In the data rows, zero lies at 4.5, halfway between 4 and 5.
How far apart are the two rows of each pair, measured in a hidden way? 0 means very close, and 40 very far. Two or three weighted sums of its numbers give each row a place; it is the straight-line distance between the places.
vec![3, 5, 2, 5, 3, 6, 7, 5, 6, 2, 5, 3, 5, 4, 3]
vec![5, 4, 6, 4, 5, 3, 5, 5, 5, 5, 3, 4, 4, 4, 3] 9
vec![5, 3, 6, 4, 9, 2, 2, 4, 7, 8, 3, 6, 4, 5, 6]
vec![5, 4, 4, 5, 5, 4, 5, 4, 4, 5, 5, 5, 5, 5, 6] 15
vec![4, 4, 5, 6, 6, 3, 5, 6, 4, 5, 4, 4, 5, 4, 4]
vec![4, 4, 5, 5, 5, 3, 5, 5, 3, 5, 5, 4, 4, 4, 5] 10
vec![7, 3, 8, 5, 6, 1, 1, 5, 0, 7, 3, 5, 3, 2, 5]
vec![2, 5, 3, 5, 5, 4, 5, 6, 5, 4, 5, 4, 5, 4, 4] 15
vec![4, 4, 6, 5, 6, 4, 5, 5, 4, 5, 4, 5, 4, 3, 4]
vec![5, 6, 4, 3, 5, 3, 4, 4, 4, 5, 3, 5, 5, 4, 5] 14
vec![4, 4, 5, 5, 4, 4, 5, 5, 4, 5, 5, 5, 5, 5, 5]
vec![5, 4, 5, 3, 4, 4, 4, 3, 5, 5, 3, 5, 4, 5, 3] 13
vec![5, 5, 5, 4, 5, 5, 5, 4, 4, 5, 4, 5, 5, 3, 5]
vec![6, 8, 3, 1, 3, 4, 4, 1, 6, 5, 4, 6, 5, 6, 6] 26
vec![5, 5, 5, 4, 4, 4, 4, 4, 5, 4, 4, 5, 5, 4, 4]
vec![4, 5, 4, 4, 5, 4, 4, 3, 4, 5, 5, 5, 5, 4, 6] 13
vec![3, 5, 5, 6, 5, 4, 4, 5, 5, 5, 5, 4, 3, 6, 5]
vec![4, 4, 4, 5, 5, 5, 5, 5, 4, 5, 5, 5, 5, 4, 5] 21
vec![6, 7, 4, 1, 2, 4, 4, 1, 6, 5, 3, 7, 5, 5, 5]
vec![4, 4, 4, 4, 5, 4, 4, 5, 5, 5, 4, 4, 4, 7, 4] 9
vec![4, 3, 6, 6, 5, 3, 5, 6, 4, 4, 5, 4, 4, 5, 4]
vec![3, 3, 4, 6, 4, 5, 6, 6, 5, 4, 5, 3, 5, 5, 4] 8
vec![3, 5, 4, 5, 5, 5, 6, 5, 5, 4, 5, 3, 4, 4, 4]
vec![4, 4, 5, 6, 3, 4, 4, 4, 5, 5, 5, 5, 5, 4, 4] 6
vec![3, 5, 5, 5, 5, 5, 4, 4, 5, 4, 4, 5, 6, 5, 4]
vec![2, 6, 0, 5, 2, 9, 8, 5, 6, 0, 8, 1, 5, 5, 4] 10
vec![5, 4, 6, 5, 5, 4, 4, 5, 4, 5, 5, 5, 4, 5, 5]
vec![4, 4, 4, 5, 5, 5, 4, 5, 4, 4, 5, 5, 5, 5, 6] 5
vec![9, 5, 9, 7, 9, 5, 0, 8, 0, 5, 5, 3, 2, 0, 9]
vec![3, 4, 3, 5, 4, 7, 6, 5, 6, 3, 6, 4, 4, 5, 4] 20
vec![5, 5, 4, 4, 4, 5, 4, 4, 4, 4, 5, 5, 4, 5, 6]
vec![4, 5, 5, 5, 4, 4, 4, 5, 5, 5, 3, 4, 6, 4, 5] 2
vec![5, 5, 5, 5, 5, 4, 4, 5, 4, 5, 3, 4, 4, 4, 4]
vec![5, 7, 3, 2, 2, 6, 5, 3, 5, 4, 5, 4, 6, 4, 5] 14
vec![5, 6, 5, 3, 5, 4, 4, 4, 4, 5, 4, 5, 5, 4, 5]
vec![1, 1, 4, 7, 6, 5, 7, 7, 6, 3, 7, 1, 4, 5, 3] 9
vec![4, 3, 6, 9, 0, 7, 9, 8, 0, 0, 8, 0, 6, 4, 0]
vec![6, 6, 4, 3, 3, 5, 4, 4, 4, 4, 5, 6, 5, 5, 6] 24
vec![4, 0, 5, 7, 7, 3, 4, 6, 7, 5, 7, 1, 3, 4, 5]
vec![5, 4, 6, 5, 6, 3, 3, 5, 4, 6, 3, 6, 4, 4, 5] 14
vec![5, 6, 5, 4, 3, 4, 4, 5, 1, 4, 5, 5, 4, 4, 5]
vec![4, 2, 6, 6, 5, 4, 4, 6, 2, 5, 3, 4, 3, 3, 5] 15
vec![3, 5, 4, 5, 5, 5, 4, 4, 4, 5, 4, 5, 5, 5, 5]
vec![5, 6, 3, 2, 3, 6, 4, 3, 6, 5, 5, 6, 5, 6, 7] 20
vec![9, 3, 9, 3, 8, 0, 0, 0, 0, 9, 2, 9, 4, 0, 6]
vec![3, 4, 4, 5, 5, 5, 4, 5, 5, 5, 5, 4, 4, 5, 5] 33
vec![4, 5, 2, 4, 4, 6, 5, 5, 5, 4, 7, 3, 5, 5, 3]
vec![5, 5, 4, 5, 5, 4, 4, 5, 4, 5, 5, 5, 5, 5, 5] 7
vec![4, 4, 4, 5, 5, 4, 5, 5, 5, 5, 4, 4, 4, 5, 4]
vec![4, 4, 5, 5, 5, 4, 4, 5, 4, 5, 4, 4, 5, 4, 4] 3
vec![3, 5, 3, 5, 5, 4, 5, 6, 6, 5, 5, 4, 5, 4, 3]
vec![4, 4, 4, 5, 5, 4, 4, 5, 5, 5, 5, 4, 5, 5, 4] 15
vec![5, 5, 5, 4, 4, 5, 5, 5, 5, 5, 3, 4, 5, 4, 4]
vec![5, 4, 4, 5, 4, 4, 5, 5, 4, 5, 4, 4, 4, 6, 6] 6
vec![5, 5, 4, 4, 4, 5, 4, 5, 5, 4, 4, 5, 5, 5, 6]
vec![4, 4, 4, 4, 4, 5, 5, 5, 5, 4, 5, 4, 5, 4, 5] 6
vec![4, 4, 4, 5, 4, 5, 5, 5, 5, 4, 5, 4, 4, 5, 4]
vec![6, 5, 6, 3, 4, 5, 3, 4, 4, 5, 3, 6, 5, 4, 5] 13
vec![4, 5, 5, 4, 5, 4, 4, 5, 4, 5, 4, 5, 4, 4, 4]
vec![5, 7, 3, 2, 3, 6, 6, 3, 7, 4, 5, 5, 5, 5, 4] 6
vec![2, 3, 4, 6, 6, 5, 6, 6, 5, 4, 6, 3, 4, 4, 3]
vec![4, 4, 6, 5, 4, 3, 5, 5, 5, 5, 3, 4, 3, 4, 5] 31
vec![4, 6, 4, 5, 4, 5, 4, 5, 4, 4, 5, 5, 5, 4, 4]
vec![3, 4, 3, 7, 4, 6, 7, 6, 6, 2, 7, 2, 4, 5, 2] 4
vec![4, 4, 5, 4, 4, 4, 4, 5, 4, 4, 5, 5, 4, 5, 5]
vec![4, 6, 5, 4, 4, 4, 4, 6, 5, 4, 5, 4, 5, 5, 5] 11
vec![4, 5, 5, 5, 5, 5, 5, 4, 5, 6, 4, 5, 5, 6, 5]
vec![5, 5, 5, 3, 5, 4, 5, 4, 5, 5, 4, 6, 4, 5, 5] 10
vec![3, 4, 4, 6, 6, 3, 5, 5, 5, 6, 4, 4, 4, 5, 3]
vec![3, 5, 4, 5, 4, 4, 5, 5, 5, 4, 5, 4, 5, 5, 4] 22
vec![7, 6, 7, 9, 0, 9, 9, 9, 0, 0, 9, 0, 7, 5, 4]
vec![3, 5, 4, 5, 4, 5, 5, 5, 5, 4, 5, 4, 5, 5, 5] 26
vec![4, 5, 5, 4, 5, 4, 5, 5, 5, 5, 4, 4, 4, 5, 4]
vec![2, 5, 2, 6, 4, 8, 7, 6, 6, 3, 6, 2, 5, 4, 3] 25
vec![2, 0, 4, 9, 6, 6, 9, 8, 5, 0, 9, 0, 4, 5, 2]
vec![5, 5, 4, 5, 5, 5, 4, 5, 4, 4, 5, 5, 5, 5, 5] 5
vec![6, 5, 5, 4, 4, 4, 3, 4, 4, 5, 3, 6, 4, 5, 5]
vec![4, 4, 5, 5, 5, 5, 5, 5, 5, 4, 4, 4, 5, 4, 5] 4
vec![4, 4, 4, 5, 4, 4, 4, 5, 4, 4, 4, 4, 5, 4, 4]
vec![4, 4, 5, 5, 5, 4, 5, 5, 5, 5, 4, 4, 4, 4, 4] 9
vec![4, 6, 4, 4, 5, 4, 5, 5, 5, 5, 4, 5, 5, 4, 4]
vec![2, 2, 4, 6, 4, 3, 6, 6, 4, 4, 5, 3, 4, 5, 2] 13
vec![7, 7, 2, 0, 2, 5, 3, 0, 7, 6, 5, 8, 6, 7, 5]
vec![5, 4, 4, 4, 5, 5, 4, 4, 5, 4, 4, 6, 5, 6, 5] 10
vec![4, 4, 5, 4, 5, 4, 4, 5, 5, 5, 4, 4, 4, 4, 5]
vec![5, 5, 4, 4, 3, 5, 5, 4, 5, 4, 5, 5, 5, 6, 4] 11
vec![6, 5, 5, 3, 4, 4, 2, 3, 4, 6, 3, 7, 5, 5, 6]
vec![3, 4, 4, 5, 5, 5, 6, 5, 5, 4, 4, 4, 4, 3, 4] 16
vec![5, 4, 5, 4, 5, 4, 5, 5, 5, 5, 3, 5, 4, 5, 5]
vec![3, 3, 7, 8, 6, 3, 5, 7, 3, 4, 6, 3, 2, 4, 3] 22
vec![5, 5, 4, 4, 5, 4, 4, 5, 5, 5, 4, 5, 4, 3, 4]
vec![5, 4, 4, 4, 4, 5, 5, 5, 5, 4, 4, 4, 5, 5, 4] 25
vec![6, 4, 4, 5, 5, 4, 4, 4, 6, 5, 4, 4, 3, 3, 5]
vec![5, 4, 5, 5, 5, 4, 5, 5, 4, 5, 4, 4, 5, 4, 5] 15
vec![9, 5, 6, 1, 5, 1, 0, 0, 3, 9, 2, 9, 5, 6, 6]
vec![4, 4, 4, 4, 5, 5, 6, 5, 5, 5, 5, 4, 5, 4, 3] 19
vec![4, 0, 6, 6, 5, 1, 5, 6, 4, 5, 1, 3, 3, 5, 0]
vec![6, 5, 6, 3, 6, 4, 4, 5, 4, 6, 4, 5, 5, 4, 5] 28
vec![5, 3, 8, 6, 6, 3, 3, 7, 1, 5, 4, 3, 2, 2, 6]
vec![5, 5, 5, 4, 4, 5, 4, 4, 4, 5, 5, 5, 4, 6, 6] 7
vec![4, 4, 4, 5, 4, 4, 5, 5, 5, 4, 4, 4, 5, 4, 4]
vec![4, 5, 4, 4, 4, 5, 4, 4, 4, 5, 4, 5, 4, 4, 5] 7
vec![4, 5, 4, 4, 4, 4, 5, 6, 4, 4, 4, 4, 5, 4, 5]
vec![5, 5, 6, 4, 5, 4, 4, 5, 4, 5, 4, 5, 5, 4, 5] 5
vec![5, 8, 1, 0, 0, 8, 6, 2, 7, 2, 6, 5, 7, 5, 5]
vec![5, 4, 5, 4, 6, 4, 5, 5, 4, 5, 4, 5, 4, 4, 5] 26
vec![4, 5, 4, 5, 4, 5, 4, 5, 3, 4, 5, 4, 5, 5, 5]
vec![4, 5, 5, 3, 5, 4, 4, 5, 5, 5, 4, 5, 4, 5, 5] 14
vec![4, 4, 5, 4, 4, 4, 5, 5, 4, 4, 4, 5, 4, 6, 5]
vec![3, 5, 2, 5, 3, 6, 7, 5, 6, 2, 7, 4, 4, 4, 4] 31
vec![4, 6, 5, 4, 4, 6, 4, 4, 4, 5, 5, 5, 5, 4, 4]
vec![4, 5, 4, 4, 5, 5, 5, 5, 4, 4, 4, 5, 3, 6, 5] 16
vec![4, 4, 4, 4, 4, 5, 5, 5, 5, 4, 4, 4, 4, 5, 5]
vec![5, 5, 6, 4, 5, 5, 5, 5, 5, 5, 5, 5, 6, 4, 4] 15
vec![5, 3, 6, 5, 5, 4, 4, 5, 4, 6, 4, 4, 5, 4, 5]
vec![5, 5, 4, 5, 4, 4, 4, 5, 4, 4, 5, 5, 5, 4, 5] 7
vec![7, 7, 7, 0, 9, 5, 0, 0, 4, 9, 1, 9, 5, 1, 9]
vec![4, 5, 4, 5, 5, 5, 5, 5, 5, 5, 4, 4, 5, 5, 3] 13
vec![4, 5, 5, 4, 5, 5, 5, 4, 4, 4, 5, 5, 4, 3, 4]
vec![4, 4, 4, 5, 4, 5, 5, 4, 6, 4, 5, 4, 5, 6, 4] 14
vec![6, 8, 0, 0, 0, 6, 4, 0, 9, 6, 7, 8, 6, 9, 4]
vec![4, 4, 5, 5, 4, 4, 4, 5, 5, 5, 4, 5, 4, 4, 5] 6
vec![5, 3, 7, 5, 5, 3, 3, 5, 3, 6, 3, 5, 4, 3, 5]
vec![4, 4, 4, 4, 5, 4, 4, 5, 5, 5, 4, 4, 5, 5, 5] 5
vec![3, 5, 4, 5, 5, 5, 6, 5, 5, 4, 5, 4, 4, 5, 4]
vec![5, 4, 6, 5, 5, 4, 4, 5, 4, 5, 4, 5, 4, 4, 4] 8
vec![4, 4, 5, 4, 5, 5, 5, 5, 5, 4, 5, 5, 4, 4, 4]
vec![1, 4, 1, 6, 3, 8, 8, 6, 7, 1, 8, 1, 5, 6, 2] 3
vec![8, 7, 6, 1, 4, 3, 1, 0, 4, 7, 3, 8, 6, 4, 7]
vec![3, 4, 4, 5, 5, 5, 6, 5, 5, 4, 5, 4, 4, 5, 4] 11
vec![4, 5, 5, 5, 4, 4, 4, 5, 5, 5, 4, 5, 5, 4, 4]
vec![4, 5, 5, 5, 5, 4, 5, 5, 6, 5, 4, 4, 4, 5, 4] 4
vec![4, 5, 4, 4, 4, 5, 5, 5, 5, 5, 4, 5, 5, 4, 4]
vec![1, 5, 1, 5, 3, 6, 6, 5, 7, 2, 6, 3, 5, 7, 4] 16
vec![4, 5, 4, 4, 4, 4, 5, 4, 5, 4, 4, 5, 4, 5, 5]
vec![6, 5, 5, 4, 4, 5, 3, 4, 4, 5, 4, 5, 5, 4, 5] 13
vec![5, 4, 5, 5, 4, 4, 4, 4, 4, 5, 4, 5, 3, 4, 5]
vec![5, 4, 4, 4, 4, 5, 5, 4, 5, 5, 4, 5, 5, 4, 5] 6
vec![5, 3, 6, 5, 5, 4, 3, 5, 3, 6, 4, 6, 4, 5, 5]
vec![4, 4, 5, 5, 4, 4, 5, 5, 4, 5, 4, 4, 4, 4, 4] 7
vec![5, 4, 5, 5, 5, 5, 5, 4, 4, 5, 4, 4, 4, 4, 4]
vec![4, 4, 5, 6, 5, 4, 6, 6, 6, 5, 5, 4, 4, 6, 3] 14
vec![9, 4, 9, 4, 7, 0, 0, 2, 0, 9, 2, 9, 4, 1, 8]
vec![5, 8, 1, 0, 2, 5, 4, 0, 8, 5, 6, 8, 6, 8, 5] 30
vec![4, 5, 5, 5, 6, 5, 4, 4, 5, 4, 4, 5, 4, 5, 5]
vec![4, 5, 4, 5, 4, 5, 4, 4, 5, 5, 4, 5, 4, 5, 5] 4
vec![5, 5, 4, 4, 4, 4, 5, 5, 5, 5, 4, 4, 5, 5, 4]
vec![5, 6, 4, 4, 5, 5, 4, 4, 4, 5, 4, 5, 4, 4, 5] 14
vec![4, 5, 4, 4, 5, 5, 4, 4, 4, 5, 4, 5, 5, 5, 5]
vec![5, 4, 6, 5, 5, 5, 4, 4, 4, 5, 4, 4, 4, 5, 3] 7
vec![4, 6, 5, 4, 4, 4, 4, 5, 5, 5, 4, 5, 5, 4, 4]
vec![1, 5, 3, 3, 5, 3, 5, 5, 7, 5, 5, 5, 4, 9, 5] 25
vec![3, 2, 0, 8, 2, 8, 8, 6, 6, 0, 9, 0, 5, 5, 3]
vec![3, 8, 2, 2, 3, 7, 6, 3, 7, 4, 6, 5, 5, 5, 5] 31
vec![5, 7, 4, 3, 6, 5, 4, 4, 4, 5, 5, 6, 5, 5, 5]
vec![6, 7, 5, 4, 4, 6, 5, 3, 5, 5, 4, 5, 4, 4, 5] 6
vec![3, 5, 2, 5, 4, 5, 6, 5, 6, 3, 6, 4, 4, 6, 3]
vec![3, 5, 4, 5, 4, 5, 6, 5, 5, 4, 5, 4, 4, 5, 4] 6
vec![5, 4, 6, 5, 5, 4, 4, 5, 4, 5, 3, 5, 4, 5, 4]
vec![3, 3, 5, 7, 7, 4, 5, 6, 5, 4, 5, 3, 4, 4, 4] 21
vec![3, 3, 4, 7, 5, 5, 6, 6, 6, 3, 6, 3, 4, 5, 4]
vec![4, 4, 5, 5, 5, 4, 5, 5, 4, 4, 5, 4, 4, 4, 4] 4
vec![5, 4, 5, 4, 4, 4, 4, 4, 4, 4, 5, 4, 4, 5, 4]
vec![5, 5, 5, 4, 4, 5, 5, 5, 5, 5, 4, 5, 4, 4, 4] 13
vec![3, 5, 5, 5, 6, 3, 4, 5, 5, 5, 5, 5, 3, 5, 4]
vec![7, 6, 4, 2, 4, 5, 4, 3, 5, 5, 4, 6, 5, 5, 5] 24
vec![6, 4, 5, 4, 4, 3, 4, 5, 5, 5, 3, 4, 5, 5, 5]
vec![4, 6, 2, 7, 4, 8, 9, 7, 4, 1, 8, 1, 5, 4, 5] 32
vec![2, 2, 3, 8, 6, 5, 6, 7, 5, 2, 8, 1, 3, 5, 3]
vec![6, 5, 5, 4, 4, 4, 4, 4, 4, 5, 4, 5, 4, 4, 5] 19
vec![3, 4, 3, 5, 4, 5, 6, 6, 6, 4, 5, 4, 4, 5, 3]
vec![5, 4, 5, 4, 4, 4, 5, 5, 5, 4, 5, 5, 4, 4, 4] 10
vec![5, 5, 5, 5, 4, 4, 4, 5, 4, 4, 4, 4, 5, 6, 4]
vec![5, 5, 6, 5, 6, 3, 4, 5, 4, 5, 5, 4, 4, 4, 5] 22
vec![4, 5, 5, 4, 5, 4, 5, 5, 5, 4, 6, 5, 4, 4, 4]
vec![6, 4, 5, 4, 4, 5, 4, 4, 4, 5, 4, 5, 5, 4, 5] 23
vec![5, 5, 6, 4, 4, 4, 3, 4, 3, 5, 4, 5, 4, 4, 4]
vec![6, 5, 5, 4, 4, 4, 5, 4, 4, 5, 4, 5, 5, 4, 4] 8
vec![4, 5, 5, 4, 5, 5, 4, 4, 3, 4, 5, 4, 5, 5, 4]
vec![2, 6, 2, 5, 4, 7, 8, 5, 7, 2, 6, 3, 4, 5, 3] 17
vec![4, 6, 4, 5, 5, 6, 6, 4, 6, 3, 6, 4, 5, 5, 5]
vec![4, 5, 3, 5, 4, 5, 6, 5, 5, 4, 5, 4, 5, 5, 4] 5
vec![4, 5, 5, 4, 5, 4, 5, 5, 6, 5, 4, 5, 4, 5, 5]
vec![5, 4, 5, 4, 5, 4, 5, 5, 4, 5, 4, 4, 5, 4, 4] 16
vec![6, 4, 5, 5, 4, 5, 4, 4, 4, 5, 5, 6, 4, 6, 6]
vec![4, 4, 5, 4, 5, 5, 4, 5, 5, 5, 4, 5, 5, 4, 4] 6
